In the rows, 128 means zero.
Each path is a new rotation, seen through one point. The rows after it are directions, each followed by how far the rotation turns it, in deg/step (0 if it stays put).
Each turn is a multiple of 5 degrees from 10 to 175, or 0.
Each row of a path follows its step; steps can be skipped.
Rotation 1:
step 0: [126 135 130 122 131 110 122 142 123 120 123 122 136 126 135 151 133 133
 123 136 113 129 119 125 123 124 119 125 125 103 130 122 133 122 122 123
 122 131 130 127 138 118 129 122 138 136 129 117 121 124 135 135 142 135
 134 131 128 134 120 122 119]
step 7: [127 132 134 139 130 117 130 131 142 125 132 108 131 125 119 141 116 131
 122 125 118 138 129 122 124 141 123 128 131 117 127 118 122 132 122 137
 136 114 136 133 131 118 124 131 138 132 128 131 142 144 133 140 142 119
 127 131 136 116 126 118 126]
step 13: [126 132 121 135 132 108 129 124 140 138 132 130 134 137 136 130 123 134
 125 137 118 118 113 117 119 132 123 124 126 120 110 119 127 122 127 119
 121 121 135 136 118 119 122 127 126 138 133 132 124 138 128 124 122 120
 129 129 150 134 112 129 119]
step 20: [129 140 119 116 124 132 127 134 133 129 119 134 147 127 118 136 134 138
 127 127 113 143 128 128 131 139 133 121 121 105 119 119 128 121 131 133
 123 127 136 132 132 124 107 137 134 132 128 141 119 132 126 133 131 120
 121 124 142 132 131 131 127]
step 26: [129 127 135 146 137 129 115 126 119 131 125 129 136 129 132 138 136 140
 134 136 111 140 131 122 136 132 122 124 131 119 127 114 129 130 127 121
 122 129 134 128 138 124 128 133 135 134 146 127 127 137 113 131 126 127
 124 115 128 120 109 127 109]
step 29: [120 132 126 132 125 122 114 132 135 141 132 128 129 149 131 141 128 138
 111 123 132 116 117 131 124 128 124 132 140 130 118 119 133 124 121 122
 129 130 122 137 114 126 117 127 134 131 137 128 115 132 124 137 140 127
 138 140 132 127 116 141 122]
step 31: [139 132 124 126 134 114 119 139 131 131 118 137 144 142 126 129 121 128
 123 125 129 143 123 125 133 129 129 130 115 119 135 122 141 119 131 133
 117 135 142 123 120 136 134 134 126 141 139 129 115 134 117 113 128 126
 127 129 129 128 113 139 126]
step 32: [125 116 128 141 128 118 120 123 140 124 118 126 131 132 119 125 114 122
 130 137 117 137 130 126 133 143 124 128 122 111 116 130 135 134 132 141
 124 140 132 127 133 129 119 122 143 122 131 132 115 119 122 120 136 113
 139 126 134 129 120 138 119]
Speeds:
[132 128 127 124 127 129 126 129 128 125 131 125 132 128 129 127 127 131
 126 128 129 128 132 127 127 128 130 132 129 125 130 129 129 128 130 129
 128 128 129 128 126 131 132 130 124 127 123 126 131 130 124 127 129 127
 128 127 131 127 128 127 132]
110
[126 131 130 127 128 128 129 128 130 126 124 127 130 131 125 130 123 127
 130 129 129 130 128 129 127 129 129 124 127 125 130 129 131 128 129 133
 131 128 124 129 124 129 128 128 131 126 129 127 127 126 127 125 128 133
 126 130 130 128 130 130 129]
25
[127 130 128 129 128 127 130 127 129 123 126 128 126 127 127 129 130 128
 125 131 131 129 130 131 128 128 127 131 129 125 129 131 127 130 129 129
 131 128 132 131 131 126 126 125 129 130 130 128 132 129 130 128 133 127
 132 130 128 132 128 132 131]
160
[127 129 131 126 131 125 127 130 124 127 128 131 127 127 130 130 130 127
 129 134 127 122 126 130 131 128 128 125 129 126 129 126 126 129 129 128
 127 129 128 130 125 130 130 128 128 127 129 126 131 131 128 126 123 129
 127 128 128 130 124 129 128]
85
[130 127 129 127 127 133 126 127 126 126 130 126 128 128 126 131 129 129
 131 127 127 128 128 130 127 125 124 126 130 127 127 126 130 127 129 131
 128 126 128 127 126 127 128 127 126 129 129 135 134 130 129 128 129 127
 127 130 125 128 131 128 124]
20
